Rows swapped in pairs by one turn or mirror: which row each one swaps with:
The rows were stretched afterwards, more along some directions than others.
sifo: [-29 -47 -20  -8  10 -27 -32 -31 -11 -14   7 -48  11 -35 -13  16 -33  11
  15  15  -1  43 -19]
Laput: [-19  -5   4 -17  30  17  -6   1 -15  -3  12  -1  18  -2  -7 -11 -33  49
  20  35  -1  17  65]
Zegad: [-12 -28 -45   0 -20 -39 -39   2  14   8  20 -33   4 -16  -5  17  20  11
  22   8 -20  22   1]
mimos: [-30  -4 -24  23  28 -12  -8   8  -6  25  12  -7 -13  28  -6 -33 -26  43
   8  27   8  -4  13]
keta: [-25 -28 -12   2  15 -12 -12  -5 -14  22   0 -36 -27  11   7 -26 -30  24
   8  35 -35  35  11]
niki: [-25 -15  21  -9  35  -1 -22 -22 -42  10  13 -20  -6 -12 -20  17 -14  43
 -22  -5  -9  15  13]
mada: [-38  -2 -11  16  -1 -13 -15  -1   6  13  35  -5  -8  23   8 -25 -22  42
   9  26  -1   7   9]
Zasi: [-17 -32 -53   0   6  -9 -34 -27 -24  -3  17 -19 -28 -31 -18  21  29  17
  -1 -13   7  44   5]
Zedut: [ -2  -6 -31  -1 -16 -30 -26  10  11  15  20 -33  10  -8   0  20  26  16
  25  13 -16  11  11]
fakol: [-24 -23 -34   7 -12 -17 -34  -2 -26   0  -1 -37  -1 -30   8   7  10  24
  11  39 -13  12  -4]
gim: [  2 -34 -21   2  29   8 -18  10 -18  -9  -9 -22 -14 -27   3  16  -3  13
  26 -15   7  29  -3]
Dazef: [-17 -23 -22  13  -6   6 -14  12 -20 -19  12 -46   8 -52  20  18 -14  39
  -3  13 -46   3 -16]
Modut: [-19 -14  -7  13  11 -15 -18 -30 -35   2  25 -31 -25 -22   5  35 -17  46
  -1  -3  -4  41  28]
som: [ -8 -25 -19  16  -3  -4 -18   3 -16 -13  21 -59  10 -42   9  20 -15  36
  -1  20 -35   6 -21]
Pidi: [-24 -33 -11 -21  23  12 -13   8 -21 -15  -3  -4  14  -7 -16 -17 -35  41
  36  39  13  35  53]
Puru: [ -4 -22 -29   3 -19 -37 -32   4  10   8  18 -37   6 -15  -3  15  23   4
  22  14 -18  24  -3]
Pumod: [-11   2  -8  10   5  -5 -10   0  15  19  40  -2 -28  17  -2 -24  -7  27
   5  29  -8   5  12]
Puro: [-21 -21   4 -22  31  27   0   7 -30  -7   0  -3   0 -16 -12 -16 -34  37
  11  27   7  34  56]
zin: [ -7 -46 -29  -5  32  -8 -35 -13 -16 -13  -7 -49 -39 -14 -10  13 -15  52
  18  27 -16  31  -4]
daki: [-32 -27 -39 -16 -14  20 -22   1 -22  13  11 -30 -11   9   3   1  -2  44
 -26  14 -22  25  32]
dosuk: [-19 -32 -19 -14  27  19 -15  20 -11  -9   0  -5  -6  -3 -21  -7 -27  17
  30  35   0  42  54]
ped: [-29 -24  -6  11  13  17 -22   1 -23  -1   4 -35 -15  -5  40 -17 -20  40
 -30   3 -44   2  -8]
Fodi: [-31 -24  -7 -17  30  25 -20  14 -10  -2 -10 -13  -1   3 -19 -18 -57  31
  33  40   9  34  60]
tem: [-17 -28 -40   2 -22 -25 -34   8   3   7  13 -40   9 -18  -6  19  28  12
  18  14  -6  33   0]
dagib: [-11 -33  -4 -25  28  16 -17  -7 -11 -12   4  -4  -2  -6 -25 -14 -30  28
  28  41   6  35  54]
givet: [-22   0 -22  12   2  -2  -8  19  13  23  34  -7 -19  19   4 -31 -20  37
  13  30  -4   6  13]
nusip: [-15 -14 -19   4   3 -25 -29 -23 -17  14  19 -23  13   7  -7  18  18  24
 -34  12 -31  12   0]
Gubo: [-11 -34 -33   1   4 -12 -18 -17 -12 -19  13 -21 -40 -37  16  25  30  37
  14 -10 -16  52  -8]
gem: [-24  10 -14  12  13  -7 -12   8  18  28  36  -2  -3  28  12 -52 -23  35
  24  33  -7 -16  22]
dip: [-11 -24 -13  20  -4  -2 -25   6 -17 -12   3 -59  14 -36  16  12 -21  42
   5  27 -19   3 -26]
pupe: [-23  -9  -9   4 -11  15 -25  -2 -37  -5  -3 -19  -7 -10  32  -7 -15  46
  -2   2  -3  -3  22]
vobak: [-15 -49 -46  -8  11  26 -27   0  -5 -32  -3 -38 -16 -18  12   9 -15  29
  -9  28 -31  31  -8]
bimo: [-15 -40 -21   4  25 -26 -22   6 -20   4   1 -29  -3  22 -11  -4  13  35
   0  22 -17   7 -32]
nivi: [ -6 -17 -19  14  -4  -1 -10   6 -11 -13  17 -49  21 -38  29   2 -17  42
  16  20 -35 -11 -21]
Doz: [-23 -12 -15   1   8 -23 -14  -8   8  24  39  -5 -11  29  -6 -40 -13  37
   5  29   6  10  11]
Viz: [-17 -33 -28  -8  12 -14 -17  14 -25   6  10 -21 -17 -17  -7   5  25  31
  16 -16 -10  25  23]
latel: [-13 -16 -16  14 -16  -1 -23   3 -18  -7  17 -57  29 -40  17   6 -15  36
   3  22 -16   3 -28]
ditup: [  4  -4  -3  13  42   2 -27  -7 -16  22   4 -36 -34  28 -11   3 -21  36
 -20  34  -6   7  32]
kab: [-35 -29   5 -20  19  15  -9   5 -16 -12  -5 -15   8   0 -10 -16 -57  45
  27  34   1  36  50]
nifiz: [-42  -3 -17  14  -4 -10 -15   8  10  20  37 -13 -18  22   2 -25 -29  38
  17  15   2   7  16]
fomap: [-15  -7  15 -12  25  -9 -11 -33 -22   5   8 -29  -2 -18 -16  31 -20  39
  -8  12 -12  25  17]
benef: [  9 -16   8   0  22  -4 -20 -17 -20   2 -25 -28 -25  -8   4  -7 -17  33
 -13  33 -26  22 -20]
pusag: [-21  -8  -5   7   6 -28 -15 -26   8  20  15 -18 -12  -6  14 -29 -10   6
  23   4 -10   6 -19]
nef: [-24  -1   4  11  -5 -35 -18 -10  -3  12  12 -33 -12 -17   3  21  -4   7
  -9  11 -19  25 -31]
sogop: [-16 -33 -23   5  21   5 -11 -17 -26 -10  12 -13  -9  -6  15 -20   9  21
  -4  13 -12  31  21]
Vit: [-43 -41 -34  -9  14  -6 -48 -14 -38  -4  19 -30  -5   2 -11  27  15  42
 -24  -8  -9  24  37]
disoz: [-20 -23 -11  -7  38  15   1  10 -17  -2 -25   4   4  -6  -4 -27 -39  28
  32  24  14  36  48]
pugus: [-17 -15 -16  19  13 -13 -20   7   8   9  32 -13 -15  23  -1 -23 -26  34
  13  37  -7   5   2]
nibi: [ -9  -9 -22  -1 -26 -30 -35   7   2  16  14 -42  24  -9  -6  15  21  14
  13  23  -4  20  -5]
zefa: [-10  -5 -14  17  19  13 -27   3 -20   9  -9 -25  -4 -22  17 -12 -20   0
  -1   4 -23 -10   2]
vel: [ -1 -24 -35   0 -19  -4 -23 -16  -4   2  12 -42  -7 -49  15  36   1  25
  -4  20 -15  49   0]
kaz: [-30 -30  -2  -9  13 -22 -21 -23  -9  21  21  -8  -3   3   0 -33   3  15
   0  -6 -18  20 -15]
lov: [-13 -46 -15   2  14 -11  -5  -6 -26  -7  20 -40  -3 -21  14  -7  -7  64
  -9   0 -35  15 -21]
Pasuv: [-13 -16 -37   6   5  -8 -49   4  -6 -16  -2 -18 -29   1   3  25  17  17
   9  12   3   7   9]

dip pairs with tem
vel pairs with fakol
Zegad pairs with Dazef
Vit pairs with ped
nifiz pairs with kab
zefa pairs with nusip
zin pairs with Gubo
Zasi pairs with benef

Rows swapped in pairs by one turn or mirror: which row each one swaps with:
The rows were stretched afterwards, more along some directions than others.
neron: [ 21 -11  40  20  34 -11  -3  14 -15  -8  -1 -10  38  -1 -41   2   6  19
 -20   0 -24  31  28]
mevi: [ 47 -16  -2  21  26   9  17  26 -14 -22  -5  28   0 -25 -27  18 -16   9
  -6  40 -24  18 -19]
foni: [ 28 -36 -58  36   9  42  25 -35  10  -9 -18  22  47 -28  29  16 -13   6
 -21   6   2 -17  22]
podel: [ 26 -55   5  23  28  -2 -19   0 -10 -24   5 -11  26 -35  -5 -29  15   3
 -26 -14   8  -5  15]
Seki: [ 10 -21  19 -15   8  32  29   8 -21 -18  13  -6   5 -15 -18  51 -23 -21
 -23  22 -20 -12  -7]
Rerud: [-19 -36 -21   0   4  30  32  29   2 -26  29  -3  49  28 -19   3  -2 -13
  21  18 -50 -26  52]
teb: [ -7 -13 -27   0   8  20  55  15  -5 -33  12  -6  13   9 -15  26  -7 -22
 -29   8 -18   0   8]
rel: [ 21  -4   0 -10  21  21  33   3 -26 -15  36  15  13   8 -16  24  -5 -17
  22   6 -15   1  28]
Teti: [ 11  -2 -10  -2  21   9  24 -21  -3  -1 -11  22  16  18 -10  13 -21  12
 -10  -3 -16   9  36]
butu: [ 42 -28   3  22   9  15  26  23  -6 -10 -15  18  25 -14 -16  11   4   7
 -29  13   4 -16  -6]
sodi: [  3 -12 -31  -5  12  25  21  34  -3  -9   0  31  25  25 -22  30 -24   6
 -13  33 -49   6  41]
Tad: [ -9  -9   2  15  41  -6  29  19  -7 -21 -17 -20  46  -8  20   0  24 -11
 -10   8 -15  26 -38]
det: [ 20 -24   5  19  24  51   5  -8 -35  -3   4  16  -3 -45 -19  33 -43   5
 -59   4   7 -17   3]
mela: [  1 -25 -18  20 -15  60  43  12  13 -16  16 -18  69  20   5  26   7 -14
   5   1 -27  -2  20]
kovup: [  7 -24 -48  38 -11  42  38 -30  29   1 -12  11  53   0  24  15 -16   4
 -20  24  -3   8  12]
rif: [ -9 -33  -7  25  -3  52  11 -16  -4 -34  11  20   6  -7 -28  25 -23  -3
 -33  -7 -32 -19  56]
gige: [ 10 -24 -15  23  17  12  30  15   2 -21 -19  -3  65  13 -28   9  -6 -12
 -41  15 -30  17  16]
Modu: [-20 -25 -16 -11 -22  13  33  11  34 -19   5 -46  48  22   5  -5   4 -13
   6  10 -26  -3  41]
laboz: [  1 -34 -14  50  35  25  -6  -6  11 -14 -13  13  61 -17  -1  -9  16  15
 -33   8 -33  11  25]
pala: [ 13 -30 -23   0  -9  20  36  -4  27 -10 -24 -21  42  22 -28 -18  16  -9
 -13   2 -24   6  38]
leve: [-14 -26 -47  34  12  36  19  15  16 -18 -17 -19  40 -33  63 -21  -2  -2
  -2  23   8 -11 -30]
fup: [-14 -59   6  16   4  27  -5 -20   0 -18  16 -18  30 -21  -8 -10   3  -9
 -29 -22  -5 -36  45]
vegur: [ 13 -24 -29  44  11  41  20  -5   4  -7 -14  -8  72   3  43  -9  14  -9
  15  16  -6  35  -2]
Zevik: [  8 -26 -50  46  -6  34  24  -8  16 -15 -27  -7  50 -22  18   0 -32   4
 -44  18 -11  17   9]
pas: [ -4 -19  -8  28   9   6  20  17  19 -10  -8  -5  29 -10  19 -24   0  16
  -2   6 -17  18   3]
gab: [  3 -39   2  -2  18  20   2  20 -15  -9  22   2   1 -43  -3  -1 -27   7
 -21   7  -1 -65  10]
Pem: [ -1 -20 -33  16  22  39  39  13 -14 -10  10  33  27  16   8  15   9  -1
 -12  25 -18 -17  37]
lomes: [ -1 -15 -40  56   1  50  30   1  15 -10 -32  -4  64 -24  46   3 -13   1
  -9  28  -5  43 -22]
zovod: [ 10 -31 -36  50   8  33  14  -7  11 -12 -28   7  34 -36  67 -28   2   8
  -1  17  18 -25 -17]
Luva: [-15  -5 -32   5  -4  17  43  17  36  -6 -27 -37  63   7  14  -7  11 -22
 -15  22   1  24 -21]
muniv: [ 13 -27   0  27  15  54  17 -21 -36  -5  13  26   1 -25   4  20 -21   5
 -33 -11  12 -43  31]
non: [ 30 -27 -30  20  -3  38  32  -1   1  -7 -17  -9  58  -3  29   4 -24 -12
  -6  21   6 -32   9]
namam: [ -8 -16  19  10   4  -1  17  14   6 -37   6 -28  25  -1  13   8  -4  -1
   2   0   7 -38   4]
Luk: [ 12  -8 -42  14  21  15  21 -12  -2 -12  -9   7  27  -2  22 -22  -2 -11
 -29  12  -8  21  16]
Regar: [  4 -35   7  47  11  24  10   2   0 -15  29   3  41 -16   3   6   6  21
  11   2   1 -27  12]
sirof: [ 15 -25 -43  17 -17  36  31  -2  15  -9  -7 -25  45  14  25   0 -19  -6
   1  35  21  -5 -17]
zul: [  4 -19  35   0  31  24  -5  19 -25  -3  27   9   6 -19 -57  22 -12   6
 -19  16 -13 -17  27]
vuto: [  5 -17 -25   2  12  -7  28  14  -6 -29  19  -5  37 -14  29  18   3  -5
  25   8   0 -14   1]
vasiz: [  7   4 -32  20  29  38  42  12 -22  -3 -10   3  41  -7  32  21 -23 -11
 -43  24   5   6 -17]
Suf: [-23 -37 -15  18  39  16  10 -11 -22 -13  18  -2  45   0   8 -20   2   0
 -19 -21  -8 -60  61]
mika: [ 16 -21  16  30  29  16   9  21 -13 -24   1 -10  39  10 -29  -9  28   4
   2  15 -25   5  28]
Piz: [ 37  -3 -22  -7  11  10  37 -21 -24 -10  -1  21  23 -10 -12  59 -34  -9
 -38   6   1  16  15]
Tek: [ -4 -41 -19  36   3  40   4  16  -7 -22  27   2  24 -26   2  -2 -26  19
   8  13 -25 -28  37]
res: [ 14 -14  -4   5  16  -9  25  -5   6 -28  -8 -16  29 -18  -3  -1   5 -25
 -33  -2  10   0  -4]
pofaf: [ -3 -47 -21   4  21   8  -4 -20  -2   3  15   4  13   0 -25 -31  -8  23
  -9  -8   2 -29  36]
Kad: [  8 -18 -33  55   1  30  20  10  23 -29 -27   9  51  -3  27 -16  11   8
  23  12 -29  30  -5]
zuk: [  4 -20  30  22   4  32   9  14 -14 -21  22   2  -3 -23 -14  28 -32   7
 -36  18 -12 -13  22]
Vugu: [ 16  -1  -4  13   4  39  28  14 -15 -26  -4 -18  12 -11  13  15 -30 -13
 -28  20  -8   5   1]
tope: [ 26 -30  17 -11   0  18  10  16 -22 -20  44  -4  -7 -15 -25  -4 -11  -5
   6 -12  -6 -38  24]
leb: [  0 -29   5   7  27   1  -5   7  -5 -17   0  -7  -3 -31  -9 -40  -8  15
 -17 -13 -19 -21  27]
mepe: [  8 -43   3  10   0   3  14   0  -1 -29  34  10  18  -8 -10   0   9   5
  24   5 -28 -26  52]
galu: [ 32  -6 -16  28   0  10  50  -9  -3 -19 -12   4  54  16   4  23   6 -11
 -14   8 -11  45  11]
nim: [ -6 -17   1   3  12  -2  20  49  -2 -27  -1  -6  35  15 -31  19  -3   2
 -31  -2 -25  -9  16]
Lofa: [-21 -49   6  34   2  47  -5  -1  -4 -25  16  -4  16 -52  -5  12 -27   7
 -30   4 -10 -35  28]
mubif: [ 19 -26 -48   0  -2  49  38 -12  -6  -9  15  -4  41  22  21  11  -2 -24
  -2   4  -4  27  31]
vazu: [ 22 -21 -27  49  23  43  30 -11 -19 -23   8   7  57 -18  29  31   2   2
  -9  -5  12 -17   9]

zul pairs with Luva
sirof pairs with pofaf
non pairs with Suf
Rerud pairs with gige
leve pairs with det
sodi pairs with nim

